One turn moves every row onto another: examples first, then more rows asked:
J_445: [ -4   0   4  -1   2   4  22   3   7  11   4   2 -10  24   8  -5  -7  -1
  -4 -14   5  -1   2  -5   3  -2]
J_821: [ -8  -2  11   7   6  -1  16   0   0  23   8 -11  -1   3   6  -1   4   5
  -3   2   2  17   5  10   1  -8]
J_911: [  9  -4   4   2  17 -12   4  -9   9  -4  -8 -12 -13  12   9 -15  -1  -3
  -5   3  -7  16  10   0   8 -12]
J_898: [-11   0  10   7   1   1  30   3   1  14   7   2 -10  15   5 -10   4   7
  -3  -1  -3  -1   4  -4   4 -10]
J_997: [ -1  -4   0  -2  13   6  -7 -10   3   8   2   2 -14   8  -7  -6   4   0
  -7  19  -8  11  -6 -10  -1  -9]
J_11: [  1   8 -16  -2  10   4  -7 -10   3   1  -2   7  -7  12   1  -9 -11 -10
  -5  13  -6   8  -4  -5   4  -1]
J_159: [-11   2   4   0  -2  -7  19   1   2   2   7   8  -6  25   8  -7  -1   0
  -3 -12   1 -10   4  -1   4  -2]
J_52: [-11  -2  10   1  -1   1  23   5  -1  13   5  -3  -3  17   3  -8  -4   3
   6   3   4  -2   7   3   4  -2]
J_526: [ -4   2  -2   8   8  -6  -2  -2   2   0   3   0  -8 -22   3   3  -8  -1
  -7  -9  -6  14   2  -5  -8  -4]
J_803: [ 10  -1  14  -3   0  -9   0   1  -9   3  10  10  -1  -2   4   6   5  -8
 -14  -7  -3  18   3  -4  -3  -1]
J_561: [  1   0   0   0  25  -5   8 -12   4  -1   7   4 -11  16  17  -6  -2   0
   6  20   0   8  -6   1   1  -8]
J_303: [ -7   2  -1   7  12  -7  11  -6   9   3  -2   1 -10  12  17  -4  -1  -2
 -13 -27  -1  -2   2   0   0  -1]
J_679: [ -7  14  -2  -7  14  -3   7 -19   9  -5   8   7  -5  16   6  -7   0   3
   9   6  -8  15  -2  -4  -6  -3]
J_708: [ -4  19  -3  -8   1  -3   1 -12  10   6   8  -4   4  12   8   6   4   2
  -9   3 -14  15   1  -5  -8   2]
J_157: [ -2  -6   4   2 -19  -5  15 -14  -7   9  -2  -2  -6  13  -1  -4  -7  -2
  -9   7   0   3   7  -2   1   3]
J_86: [  6 -10   4  -3   9 -17   0  -6  -2  -5   9   0  -2 -13   5   3   3   1
 -14  -5  -6  15   5  -5  -1  -6]
J_684: [ -9  18  -7  -2   1   1  -3 -12   6  10  11  -2   4  11   9   8  -1  -3
 -10   4 -10  13   0  -4 -10  -3]
J_671: [-10   0  -1   4  -3  -5  12   2   4  -6  14   1  -5   1 -14  -1 -13  -3
  -6  -4   8   2   3  11   1   3]
J_458: [ -5  -7   2   1  24   0   6 -20   1  -2   7   2 -11  14  12  -8   1   1
   4  13  -5   5  -1  -8  -3 -13]
J_249: [  2   2   1   1  19  -7   5  -5   2   3  -3 -11 -11   4  22   3   3  -2
  -7  19  -4  -6  -2  -2   1  -4]
J_828: [ -1  -5   2   0  18  -1   2 -12   0   3  -5 -14 -10   2  17   1   5   0
  -6  14  -7  -8   2  -9  -4  -5]
J_504: [ -2  -3  -3  14  12 -12  -4  -8   0  -1  -1  -3 -11  11  14 -12  -8 -11
  -7   7  -4   6  10   5   7 -19]
J_384: [-14  -2  14   6   3  -9  15  -4  -3  15  10  -6   2   4   5  -4  12   8
  -2   1  -4  11   9  10   2  -8]
J_305: [ -4   3   1   6   3  -4  24  -1  11  -3  11   3 -14  -2 -14  -4  -3   6
 -17 -11  -1  10   0  -2  -2  -4]
J_740: [ -6  15   8  15   3 -12  -3  -4  15   4   8   3 -15  13   6  -5   1   0
  -5   5 -10  25  -2   6   2  -4]
J_863: [  3   7   8   4  10  -2   5   9  -7  -6 -11   4  -7 -15   8  -2  -4  -2
  -5  -4  -9   5   4   1  -2  -1]
J_784: [ -9  14  -8   2  13   4   3 -17   7   4  11   9  -8  15   8  -4  -8  -2
   5   6  -4  16  -3  -4  -8 -10]
J_614: [ -1  -4   7  -2  -7  -1  14   3   9   2 -16  -4 -13  15   0   2 -12  12
 -10   1  -3   0   2   0  -3  -3]
J_333: [-12   1  10  10   1  -3 -11 -14   8   4   6  -5  -9  12  -3  -8  -4  -4
   2  -1  -8  22   7  -2  -4  -2]
J_704: [  0   7   2   0   6 -17   1   1   5  -8   1   0  -5 -20   4   2  -4   1
  -3  -5  -7  15   0   3  -2   4]
J_4: [  4 -14   0   3   9   1  20   0   4   0   9  -7 -11   0 -10  -3 -12  -2
 -12  -4  10   4   4   2   3  -3]
J_687: [  2  11  -9  -5  11  -2   0 -14   6  -7  -3   8  -9  11   0 -14   3  -2
 -10   9 -16   8  -4 -10   5  -2]
J_854: [  8   0  12  -1   0  -8  -1   2 -10   5  10  10  -2  -1   6   8   2  -9
 -14  -5  -1  17   3  -2  -4  -1]
J_256: [ -2   5   1  -3  10  -6  -6  -5   3   2   3   8 -10  10  -1  -5   5  -1
  -3  28  -6   7  -8   1   5  -5]
J_369: [ -6   4   0   1  11 -10   8  -5   9   0  -3  -3  -4  13  17  -2  -6  -5
  -5 -21   4  -3   4   8   2   6]
J_224: [  2   4   8   5  10   1   3   7  -8  -4 -11   3  -6 -16   8  -2  -5  -3
  -5  -7  -8   5   5  -2  -3  -3]
J_260: [  8  -7   0   2   9 -16  -2   3  -1   1  10   1  -2 -13  10   8  -8  -5
 -12   0   2  17   1   3   0  -5]
J_921: [-11  -1   2   8 -10  -6  10   2   1   0 -10   6 -12  13   3   2 -10   9
 -14   4  -4  -9   1   3  -2 -10]
J_842: [ -3  -6   1   7   5 -14  22   1   0 -10  13   3  -9   0  -6  -5   1   1
 -16   1   3  -4   2   8   8  -6]
J_418: [  5   2   2   7 -16  -9  24  -7  -1  11  -2   3 -13  14   6  -2  -4   3
 -16   8  -3   8   1  -2   4  -1]

J_863 -> J_803
J_898 -> J_445
Now find these:
J_305 -> J_4
J_784 -> J_561
J_740 -> J_911
J_821 -> J_369
J_86 -> J_526
J_828 -> J_684
J_256 -> J_687
J_614 -> J_157

One turn moves every row onto another: examples first, then more rows asked:
J_499: [-14   3   4  -4   2   6  -9  -7   2  13  16  -4  -2  -5  -3 -12  -9  11
  -1]
J_721: [ -3   8  -5  -4  12 -10   1  -1 -10   1   4   9 -14  -2  -9   6   4  -1
   6]
J_225: [-6  7  4  6 -2  8  3  4  0  4 21 -3  0  0  4 -6 15  0  4]
J_8: [ 10   1   1  -4   2 -15  -7  11  -2  -2   0  -5   1   5   8 -11  12  -1
   5]
J_744: [  5   0   5  -7  -4   4  -2  -8   0  -2  -9   9  -4   6   1 -28  -1  -6
  -1]
J_815: [ -1   0  -1   0  11  -3   4   4 -14   0  -8   7  -8 -10 -10   4   1   5
   5]
J_524: [  1   2  10  10   1  -8 -10  -9  -8  -1 -13  -3 -19  -5   3  -7  10  -7
  -7]
J_470: [ -2  -3   6   6  -4  -5  -6  10  -6   4   4 -11   4   2  12  -3  16   6
  -1]
J_663: [ 16  -2   3  -2   6   1   3   9  -1   0   5  -1   3  -5  -1 -19  -2  -3
  11]
J_730: [  0  11   2  -9 -10   1  -4  -5  -3  -5 -13   6   0   8   4 -18  12   5
  -6]
J_943: [ -3   8   4  -6  -4   8  -2 -10   1  -3  -4  12  -3  10  -1 -25   6  -6
  -2]
J_413: [-13   5  -1  -5  -4   7  -6  -7   2   5  12 -12  -4  -1   0   0  -4  15
  -7]
J_909: [-10  -2   6  -5  -2  -7 -14  -4   1  10   6 -13  -7  -2  10  -5  -2  14
  -6]
J_293: [-16   5   7  -4  -1   9  -6  -8   4   6  10 -10  -6  -6   5  -4   1  15
  -7]
J_9: [  0  -4   5   7   1   7   0   9  -7  12  17  -1   7  -3  -5 -15   0  -1
   7]
J_719: [ -2  12   1  -3   6   3   1   8  -1  -1  14   7   6   3  -7 -16   9  -2
   7]
J_567: [-13  13   4   8  -3   4  -7   4   0  -2   3  -2 -13  -6 -22  -4   0   7
  -1]
J_480: [  2   5   1   6  -3  -4  -7   1   3   2   5  -1 -20  -7 -22  -8 -12   0
   5]
J_713: [ 0 10  5 -1  3  3  3  9  0 -9  2 -3  2 -1  8 -7 20  3  1]
J_302: [  0  16   1  -8  -9   8   1  -9   1  -2   0  12  -2   6  -5 -22   8   0
  -3]
J_747: [ -3   7  10  11   6   7  -2 -11  -8   2   0   6 -15  -8 -15 -15   2 -11
  -2]
J_873: [ -3   2  -1   0  10  -2   3   4 -13  -1  -9   6  -7  -8  -7   7   4   5
   1]
J_795: [ -8   1  12   9  -3  -4 -11  11  -2  15  -5   9 -11   8  -5   1   5  -7
   2]
J_513: [  0   5  -7  -4  10 -14  -1  -1 -10   1   1   8 -15  -1  -6   6   4  -2
   5]
J_72: [ -2   7   6  -6  -6   5  -2  -8   1  -7 -12   8  -4   9   5 -20  10  -1
  -6]
J_443: [  9   5   3  -8  -8   4  -2  -4  -3   1  -7  10   0   3  -7 -27  -2   0
   0]
J_13: [ -7  12   2   4  -7  -8 -10   2   4  -6  -2  -9 -21  -2  -9   5   8   8
  -5]
J_115: [  1  -2  14   8  -5   3  -1   9   4  11  -3   7 -21   1   0   3   1 -10
   3]
J_982: [ -8   0  13  10  -1  -1  -9  12  -2  15  -3  11 -10   7 -10  -1   3  -7
   3]
J_281: [ -1  -8   7  -5  -1  -1  -8  -6   2  13   8 -12  -7  -9   5 -11 -13  10
  -3]
J_146: [ 12  -9   2   2  -4  -7  -3   7  -2   9  13  -9  -4   0  10 -10   2  -3
   5]
J_675: [ -3   3  14   9  -5   7   1   8   3  11  -2   8 -20   1   0   4   4  -9
   1]
J_879: [ 12   4   0 -10 -10  -6  -5  -5   0   0 -10   6  -6   6   4 -21   3   0
  -2]
J_634: [  5  -3   6  11   3 -10 -12  -8 -11   4  -5   2 -17  -4 -10 -16  -2 -13
  -1]
J_263: [  3   0   2   5  -5 -12 -13   6  -1  -1 -10 -10 -17  -6 -12  -3  -4   7
  -1]
J_89: [-10   0  -1  -4  -2   7  -8  -6   1  10  12 -10  -2  -4  -5  -6 -13  14
  -3]
J_29: [  4   1   4  -8  -6  -3  -6  -7   1  -4 -12   6  -6  11   5 -24   5  -4
  -3]
J_468: [-13  12   8  11   5   0 -10 -10  -9  -1  -3   4 -13  -1  -9  -8  16  -7
  -6]
J_831: [-10   0   0  -4  -4  -1 -12  -4   0   6   5 -16  -4   0   5   0  -5  16
  -6]
J_653: [ -3  -5  -2  -4  -3   0  -8  -7   1   8   9 -15  -6  -3   1  -4 -13  12
  -3]

J_747 -> J_480
J_721 -> J_982
Now find these:
J_146 -> J_8
J_499 -> J_443
J_413 -> J_943

One turn moves every row onto another: examples first, then more rows asked:
J_939: [ -5   3  -8  -1  -3 -12   6  -1  10   0  -2  -7  14   5 -18  13  -5 -13]
J_631: [ -3  25   7  -6  12  -8   8  -2   8   2  -2  -1   1   2 -25   3   3  -1]
J_151: [-8  8  1  5  8 -5 21 -6 -3  5 -1 -6 10  3 -3 -8  2 10]
J_95: [ 15  11   2   2  -2 -29   0   5   0  -7  -2   8   2   8 -14   3   2   8]
J_830: [  7  -2  -9   8   8 -18   5  -6  -3   8  -3   5  11   6 -13  10   5  16]
J_472: [ -8  24   7  -3  15 -13  10   5  12  -1  -2   4  11  -4 -16   0  11  -4]
J_420: [ 0 17 -3  5  2  8  6  6  0  0  4  0 17 -1  0 -7 11 11]
J_913: [ -1  28   6   3  10  -3   6   9  16   4   0  -4   4  -3 -16   6  -3  -9]
J_577: [  4  30  10   5  11 -13  11   3  12   3   2   1   7   6 -11  -1  11  -3]
J_370: [  8  -1 -15   4   4  -6   0  -4   7  -6  -5   8  15  -8 -12  13  -3   9]
J_609: [  7  10 -14  -8   4 -19   2   5  -3   3   4  12  -1  -3 -19   8  -7   1]
J_119: [  7   6 -12   4  12 -28   1  11   0   5   5   1  12  -4  -4  10   3  -3]
J_858: [ -8   0  -6  11   1 -12   9   3  15  -3  -7  -4   6  -4 -10  -1 -17  -2]
J_415: [  3   2  -2   3   2 -21  13  17  13  -2   0  10  16  -1 -16  16  -1   5]
J_129: [ 17  16  -5  10   2 -11   7  18   4  -5  -3   1   3   5 -10  18  -6   6]
J_105: [ -3   6  -6  12  -9 -17   5  16   8   4  -7  14  -1   3  -7  -3  -8   7]
J_430: [ -9  12   0   1  -6 -13   3  11   0 -10 -13  -2   8  16 -18   3   3  -2]
J_840: [  1  11 -10   7  15 -11  11  -2  -3  -4  -8  15  21  -1  -1  -3  -1   5]
J_160: [ -3   5  -2   3  -3   7   8  -6  10   4   8 -12  11  -4 -11  -2  -1   8]
J_248: [ 11  12  -8   7   1  -2  -8  -9   4  10   4   5  18   3 -16   4  -8   3]
J_772: [ -5  15 -10  -1   9 -19  16   1 -10   0  -5   6  14  14  -8   4  10  -5]
J_839: [  8  19 -14   7  -1  -6  16   9   6  -9   3   2  16   9  -3   8  13  -7]
J_962: [ -7   8  -5   9   5  -9   0   7  -2   4  -8   0   6  14 -21  -2   6  19]
J_451: [  7  28   1   0  16  -9   2  -3  10   4   6  -5   8  -4 -11   3   7  -9]
J_84: [ 11  21 -10   0 -11  -7   2  -1   2   6   7   4   9  12 -13   4  -4 -13]
J_16: [  8  15 -15  19  -2  -7  15   8  13   1  11   4   5   6  -6  -5   6   7]
J_822: [-10  12   9   2  -3   2   1   6   0   6  -6   1  16   1  -7  -8  -6   7]
J_834: [  6   8 -13  12   0 -12   0  13   6  -9  -9  12  11  -8   4   1  -1   5]
J_5: [  4  17   1   6  -2   3  14  -5   1  12   5   3  13   1   0  -8 -10   0]
J_792: [  8   8 -13  14  -2 -13   9   4  -1  18   3   8  -2  10 -10   6  -5  10]

J_834 -> J_105
J_577 -> J_631
Now find these:
J_5 -> J_151
J_772 -> J_939
J_858 -> J_16
J_119 -> J_415

One turn moves every row onto another: examples first, then more rows asked:
J_174: [-13   5   9 -13   1  -2   1 -14   2   5  -1   5   2   5  -5   0  12  -9
  -1 -16   2]
J_181: [ -2  -2   1  12 -10   4 -11   4 -13   3   9   8  -1   9  11   7  -2  -1
   3   8   7]
J_133: [  0  -8  -2   2 -11  -8  -3   0  -3  -4  -7  -3  -6   4   0  -7  24  -9
   0  -7  -1]
J_337: [ -8  10  14   4  -1   2   7 -11   5   6   0   0   3  -7  -1  -7 -16  -3
  -5   6  -3]
J_128: [  7  -3 -13   7 -10  -1   4   7  -4  -3   2  -1  -8   2  11   7   2   0
   0  10  -5]
J_193: [ -5   1  -4 -10  -7 -16   1   1   0   4  -7   0 -13   3   1  -9  10  -2
  -2  14   6]
J_462: [  2  14  -3  -2   6  -8   4  -3   1   4 -10  -9   1 -10  -9 -14   6   0
  -1   7   0]
J_294: [  8   3   5  -7   4  -5  -3  -9 -14  -4   7   4 -22   3  -3  -4  -7   1
   1   3   2]
J_358: [-16  10 -12  10   4  -1  -5   0  -6   4  -4   5 -13  -5   8   2   1   5
  -6  -8   9]
J_382: [-21   7  -3   7  -5   4   5  -9  -4   5  -3  -8   2  -4  -5   3   8  -7
  -8  -6  -9]
J_44: [  0   7   8  -1   1  17   0  -5 -10   7  11   2  -1   0  -4  -6  -5  -7
   7  -8  17]
J_681: [ 12   3   4 -11   7   2   5  -5 -13  -2   1   6 -13  -1  -5  -3   8  -4
   5  -9 -13]
J_761: [-15   8  -9   5   1   2  -3   1  -9   1   3   1 -17  -5  15   2  -1   4
  -5  -6   8]
J_85: [  1   1  -3  19   5 -12   0  -1   4  -6 -11  -1  -2   4  -7   7   5   8
  -7  -5  -4]
J_580: [  5   3   8  -3   7  -3  10  -7  10   2   1   6  13   4 -12   6   4  -7
  -7   0  -5]
J_804: [ -2   3   1  11  -8   6 -10   4 -12  -3   7  12   4   8   8   6  -1  -3
   4  14   2]
J_32: [-6 -1 -3  9  0  3  2 -5 10 -4 -7  7  8 11 -6  8  1  8 -2  5 18]
J_118: [  3   0   9   0   8  -4   9  -6   5  -2   2   5  15   3 -12   7   5  -7
  -8  -2  -7]
J_22: [12 -3 -5  2 -1 -5 13 -5  5 -1  3  5 11  2 -7  8 -1 -6 -2 11 -8]
J_33: [ -1   9  14   2   1   8   2 -11   2   5   0   0   2  -5   2  -6 -16   1
  -3  10   1]
J_870: [  0   0  14   9   5  -8  -8  -5 -10  -6   1   8  -1  -2  -1  -9  13   9
  12  -5  -1]
J_859: [  4  -9  -6   6  -3   5  -1  -6  -4  -3  -6   3   4  -1  -5  -1  21 -14
   5 -14  -1]
J_654: [-13   7   8 -14  -3   0   0 -11   1   1   1   3  -4  10  -6   0  11  -9
  -1 -15  -1]
J_106: [ -1  -6  -6  -1 -10  -9  -3   2  -6  -2 -10  -6  -3  -1   0  -8  23  -9
  -3  -9   0]
J_768: [ -3   4  -4 -10  -9 -14   0   0   2   5  -5  -2 -12   6   2  -6   9   0
   2  16   7]
J_34: [  2   2   7  -1   5  17   1   1 -12  11   6   0  -4  -5  -9   0  -8  -3
   3  11  12]
J_665: [ 11   2  11  -7   5  -6  -8  -1 -15  -3   9   8 -14   7  -2  -8  -7   0
   3   2   0]
J_143: [-6  2 -1  8  1  5  2 -4 12 -5 -5  6  5 15 -8 10  4  5  0  5 18]
J_363: [ -2   0   8  11   3 -10  -9  -8  -7  -7   1   3   1  -4  -4 -15  14   7
   8   1   0]
J_846: [ -1   2 -15   0  -1   2  14  -2  -3   8 -10  -3  -6   0  -8   5  -1   6
 -11   6  11]
J_45: [ 11   1  12  -1   5  -1  -9   9 -11  -9   9   7   0   5  -4  -3  -3   1
   5  -8  -3]
J_161: [  3  12   7   3  -5  13   1  -4  -8   3   7   4  -2  -2   0  -6   0  -9
  12 -14  16]
J_884: [ -1  -5  -1   5 -13   3 -11   3 -17   8   8  -7  -9   1  11   6  -1  -3
   2  -4   6]
J_148: [ 7  1  0  8 -2 26  8 -9  0  2  0 -1  7 -2 -5  7  0 -3  7 -4  6]
J_23: [  2   3 -18 -10  -3   2  14   0  -9   8 -11   3 -13  -2  -6   0   1  -4
  -6  -5  -1]
J_731: [ -2   4 -20  -2  -3   5  11  -2  -4   8  -9   0  -7   1  -7   5   2   7
 -11   5  12]

J_193 -> J_174
J_44 -> J_181
Now find these:
J_681 -> J_148
J_23 -> J_859
J_133 -> J_580
J_462 -> J_382
J_33 -> J_761
J_846 -> J_106
J_884 -> J_45
J_337 -> J_358
J_161 -> J_804
J_654 -> J_143

